Each row is where one point has got to under a steady rotation. How many ticks took it there?
The counts run from 0 to 746.
[132 108 153  73 116 143 152 145 118 143 121 117 161 135 169 135 137 103
 100 146 126 174  85 101 122 148 134 110 108 142 130 152 139 102 194 102
 114 142 179 126 121  81  96 140 149  91 118 105 154 142 168 158 132 154] : 341
[124 139 155 113 124 119  84 161 143 147 137 137 150 140 136 137  96 159
 139 149 133 139 125 122 152 150  79  85 104  87 105 127 126  40 119 104
 139 140  92  97  70 129 119 173 107 162  75 134 123 120 152 140 147 132] : 685
[147 109 136 146 158 108 134 154 166  94 125 106 130 153 132 137  88 135
 134 164  94 131 117  81 133 130 134 185 151 142 122  99 126 150 160  58
 112 148 120  88 160 110 123 134 131  72 125  90 155 153 117 144  74 126] : 134
[167 138 107 117 115 128 159 152 113 100 139 109 101 133 146 160 107 151
 103 145 126 145 166 102 149 159 101 176 119 138  88 145 102 136 145  55
 124 191 110 135 171 129 106 115 121 103 143 147 113 132 106 154  79 172] : 491
[162 141 116 149 128 116 138  90 167 106 133 110 117 122 131 161  96 145
  97 171 168 158 145  97 165 170 104 162 140 135 133 113 150 124 154  81
 136 140 104 114 170 102  93 155 106 102 126 122 151 133 148 165  74 144] : 104
[134 129 125 134 148 100 128 152 204 131 122  76 105 132 157 125 141 165
 117 119 148 133 120 175 153 153  93 100 122  89 126  97 157  97 136  98
  80 171 127 116 114 127 114 164 140 130 138 124 118 117 122 175 132 116] : 385
[145 124  92 123 107 118 158 152 102 137 119  87 104 109 132 133 102  86
 106 138 143 143 174 148 125 140 121 131 115 158  87 137 130 145 133  84
 109 217 133 153 183 137 106 124 126  91 152 137 126 108  95 152  92 147] : 366
[134 121  92 104 109  91 127 149 118 145 171 109 162 168 171 103 137 123
 123 135 107 140 123 136 142 141 100 173 114 130 114 127 129  53 125  88
 152 156 209 127 170 123  92 119 124 101 148 158 134 130 121 167  96 133] : 372
[125 146 177 104  93 126 154 171 175 174 115 110 134 141 131 119 117 145
 193 122 111 114 117 126 118 122 112 136 119 131  86 125 111 101 152  69
 106 169 108  93  89 107  89 114 157 109 102  95 129 122 100 160 114 165] : 391
[133 117  88 111 110  88 135 164 149 122 135  90 139 129 163 152  67 102
 104 126 134 115 179 160 150 155  82 106 118 124 103 135 106  76 111 105
 141 207 121 111 129 151 127 127  82 143 129 139 150 134 111 129 118 117] : 123
[139 152 121 133  81 143 110  98 111 170 165 111 159  91 156 149 126  95
 120 146 194 146 137 135 150 144 108 101 124 155 126 168 169 119 112 137
 145 183 139 138 173 123 102 185 113  93  92 155 132  98 148 153 120 130] : 454
[148 159 163 146  87 134  83 146 158 190 174 146 142 132 116 144 135 140
 156 130 181 111 126 141 133 108  83 112 134 137 123 157 172 102  79  98
 146 161 141 110 143 148 102 196 114 109  75 137 114  99 136 143 107 138] : 301
[113 138 135 103 144 122 142 129 135 131 120  72 121 134 147 122  78 144
  63 149 118 152 141 114 149 123 106 145 113 120 123  91 127  63 114  89
 134 173 141  71 113  96 111 145  80 152 157 157 101 136  88 158 133  89] : 379
[162 118  97  84 124  76 142 138 162  88 130  91 139 141 156 155  97 151
  78 148 139 159 105 121 160 195  82 102 126 106 154 134 143  88 168  96
 110 146 138 144 119 121 121 153  92 114 114 138 162 142 150 152 121 130] : 612
[136 160 149 167  84  90 155 144 156 155 143  82 153 103 133 142 102 116
 101  91 167 122 176 127 183 131 124 137 125 140 145 116 135  93  95  86
 137 177 115  89 148 115 109 157  84 144 154 129 122 109 111 150 157 113] : 505
[135  99 101  88 110  87 150 155 180 140 146  91 134 163 203 125 149 161
 142 131 117 108 125 183 130 148  91 108  97  95  96 129 135  98 172  74
 133 171 148 112 128 134 116 129 150  93 118 128 113 151 108 158  83 141] : 5
[127 129 174  68 120 163 160 142 104 134 120 126 153 130 170 152 140 134
 141 159 128 184  90  89 120 154 132 126 124 139 109 140 132 109 184  97
 107 158 159 134 113  89 124 148 151  70 102 102 138 130 152 149 110 156] : 340
[130 109 163 110  91 147 170 163 150 156 101  80 164 116 168 121 113  97
 108 117 127 139 115 121 131 138 133 108  94 131 102 126 122  86 161 102
 105 181 139 109  93  86  98 119 138 121 147  87 133 129 109 146 142 130] : 239
[139 136 127 125 111 122 147 104 168 139 134  74  81 104 150 155 113 154
 106 132 189 148 144 139 134 148  89 131 139 129  80 119 152 137 117  88
 106 200 102 126 132 129 112 140 112  98 134 143 107 102  72 155 101 113] : 1
[121 138 174 145 104 102 128 135 185 171 157 102 184 142 136 123 107 132
 173 128 147 119 116 129 126 108 142 121 155 124 134  98 135 111 111  89
 122 159 117  73 110 123 139 175 115 104  77  89 160  87 107 129 148  98] : 149
[144  75 126 123 156 160  82 172 122 121 122 133 117 117 160 155 108  80
  84 179 145 122 130 117 112 124 116  71  71 134  90 160 174 128 141 102
 125 173 131 115 148 125  89 157 121  96 112 124 117 159 132 139 106 119] : 694
[107 135 166  94 149 160 125 141 107 118 132 146 160 140 169 162 126 119
 140 150 110 193 103  64 156 126  90 128 152 130  99 115 125  61 134  93
 132 139 183 119 121  99 158 171 119 130 114 122 138 126 153 124 124 138] : 706
[102 123 117  95 119 169 119 128  91 144 137 100 160  92 179 160 113  72
 122 145 142 157 132 139 134 136  93  75  91 140  90 143 148  71 108 150
 131 193 150 134 138 100 104 180 106 149 102 158 122 133 119 149 125 119] : 452
[158 147 177 133  77 155 147 138 133 155 129 119 142  87 154 143 142 141
 145 134 180 163 138 113 144 159 136 109 123 126  87 133 129 134 155  74
  87 183 106 151 141 127 141 165 162  87 109 109 119  82 146 143 137 176] : 719
[106 143 177 153 139 130 132 133 138 164 150 102 158 118 139 121  96 129
 127 147 133 111 155 116 156  84 158 132 118 121  98 128 153 160 101  61
 127 162 109  80 166 109 152 178 111 122 112 127 104 115 100 135 162  73] : 535
[125 131 138 135 106 131 125 139 132 180 161 107 135 148 145 101 140 109
 137 123 152 116 104 153 100  86 127 159 122 141  90 132 163  92  85  92
 135 196 174  90 157 145  97 141 128  91 124 123 111 106  82 140 116  96] : 271
[122 126 127 114 137 106 159 167 137 135 123  90 136 153 128 135 104  94
  79 124 117 133 137 101 172  94 122 166 108 178 138 153 136 105 114  77
 141 151 159 105 162  86  59 133  88 122 181 135 107 147 112 181 131 131] : 14
[157 105 138 135  84 133 141  89 167 166 143  94 145 106 180 137  99 109
  83 165 199 144 146 121 140 133 137 116 129 144 111 134 155 108 121  85
 177 168 137 104 148 113 105 137 111  99 116 115 127 137 114 124  84  98] : 483
[ 95 141 118  94 164 104 159 143 131 117 116  88 141 150 141 128  70 136
  95 156  90 163 142 116 147 126 112 147 138 111 119  71 111  56 130  99
 126 153 155  78 108 106 137 122  82 157 151 140 127 132  98 152 129  83] : 378
[116 140 121  86 154 126 163 200 151 129 114 122 125 169 117 146  87 122
 145 157  71 153 124 114 111 112 119 157 150 141 109 104 110 118 169  84
 119 169 156 108 104 107 112 103 127 111 129 106 140 127  90 166  79 140] : 11
[ 95 146 157 122 160 137 113 162 133 133 122 108 156 109 162 147 131 137
 170 140  89 121 145 139 173 131 121  81  88  93  71 138 138 126 139  74
  91 148  82 118 150 107 147 183 141 150  84 129 122 137 149 142 168 152] : 55
[120 141 128 130 144 132  94 125 124 152 152 125 163 141 122 124 119 114
  86 149 126 146 109 127 157 119 105 139  99 132 162 136 175  88 129 140
 142 130 159  94 153  99  68 206  92 139 117 178 127 134 145 171 135  96] : 555
[159 107 123  93  87  92 144 176 158 145 149 110 135 169 173 117 152 170
 113 140 131 116 116 175 117 146 104 128  91  98 104 132 134 104 158  86
 136 181 154  95 123 129  85 121 149  72 123 139 107 135 115 156  85 118] : 6
[117 162 183 135 145 153 113 141 137 136 159 143 164 150 121 175 143 139
 147 151 125 149  93  98 149  95 120 159 159 160 150 117 160 111  98  92
 136 134 171  83 139  90 118 215 107 114 105 128 124 112 129 136 126 103] : 46
[106 133 150 116 128 126  98 155 158 174 130 112 161 152 133 105  95 120
 158 120  99 109  99 140 124 103 109 123 103 106 111  88 140  44 128 119
 138 172 151  63  97 109  98 152 103 150 117 120 136 122 101 144 147  88] : 656
[122 146 138 127 127 127 149 161 171 139 132 105 102 142 101 163 105  91
 153 133 145 143 107 111 126  92 103 146 184 196 128 144 163 136 103 105
 105 165 158 114 129 117 103 148 111  88 126 100 152 104  95 145  90 125] : 397
[142 156 147 165 136 143 129 138 124 129 128 158 161 124 150 147 101 136
 102 196 127 180 172  93 141 141 125 156 129 111 142  60 144 128 149  90
 152 148 125  95 150 114 144 162 141 122 107 128 118 101 148 146  96 118] : 587
[124 109 142  79 149 106 143 134 118 107 142  69 119 152 135 126 100 163
  44 150 135 156 106 120 129 147 119 141 119 126 141 131 146 116 135  76
 121 179 167 100 122 114 129 163  92  98 151 154 106 133  98 152 131  68] : 255
[106 147 144  52 145 103 123 199 122 126 138 128 144 158 101 161 112 127
 154 121  88 159 101 127 132 115  88 112 145 154 129 182 120  95 129  87
  99 143 159 127  86 111 125 161 104 128 108 127 144 122 123 156 149 157] : 41
